[[135 133 130 120 116 122 114 115]
 [132 134 132 121 127 115 126 136]
 [122 128 136 135 127 114 120 137]
 [117 124 134 145 130 130 119 142]
 [122 103 139 140 132 134 133 123]]
->
[[122 103 139 140 132 134 133 123]
 [122 128 136 135 127 114 120 137]
 [117 124 134 145 130 130 119 142]
 [132 134 132 121 127 115 126 136]
 [135 133 130 120 116 122 114 115]]

[[129 127 105 137 145 136 132 130 128 127 127 126]
 [128 128 136 127 125 125 128 129 127 128 128 128]
 [128 128 115 135 141 135 129 128 128 128 126 125]
 [128 129 141 127 124 125 124 126 127 129 127 127]
 [129 127 106 133 143 132 129 128 128 126 127 135]]
->
[[128 129 141 127 124 125 124 126 127 129 127 127]
 [128 128 136 127 125 125 128 129 127 128 128 128]
 [128 128 115 135 141 135 129 128 128 128 126 125]
 [129 127 106 133 143 132 129 128 128 126 127 135]
 [129 127 105 137 145 136 132 130 128 127 127 126]]

[[132 127 128 123 109 129 128 119 125 133 125 116 120 128 127 126]
 [133 139 131 136 140 127 129 111 139 144 140 124 124 128 130 125]
 [137 119 130 135 128 127 130 155 120 113 120 118 122 127 130 127]]
->
[[133 139 131 136 140 127 129 111 139 144 140 124 124 128 130 125]
 [137 119 130 135 128 127 130 155 120 113 120 118 122 127 130 127]
 [132 127 128 123 109 129 128 119 125 133 125 116 120 128 127 126]]

[[130 140 104 140 129]
 [126 146 134 122 133]
 [126 128 123 132 127]
 [130 141 121 130 133]
 [126 130 140 121 132]
 [127 153 116 131 131]]
->
[[126 130 140 121 132]
 [126 146 134 122 133]
 [126 128 123 132 127]
 [130 141 121 130 133]
 [127 153 116 131 131]
 [130 140 104 140 129]]

[[122 142 105 138 121 138 129 137 127]
 [123 140 120 141 132 117 155 138 121]
 [130 121 138 124 111 133 126 126 136]
 [125 127 134 114 151 154 128 129 140]]
->
[[130 121 138 124 111 133 126 126 136]
 [125 127 134 114 151 154 128 129 140]
 [123 140 120 141 132 117 155 138 121]
 [122 142 105 138 121 138 129 137 127]]

[[129 126 155 144]
 [133 123 112 133]
 [124 126 124 133]
 [121 121 150 114]
 [127 114 114 121]
 [130 127 148 130]
 [133 128 120 140]
 [119 110 139 121]
 [132 119 145 120]
 [125 130 142 137]
 [124 120 138 132]
 [130 116 143 122]]
->
[[129 126 155 144]
 [121 121 150 114]
 [130 127 148 130]
 [132 119 145 120]
 [130 116 143 122]
 [125 130 142 137]
 [119 110 139 121]
 [124 120 138 132]
 [124 126 124 133]
 [133 128 120 140]
 [127 114 114 121]
 [133 123 112 133]]
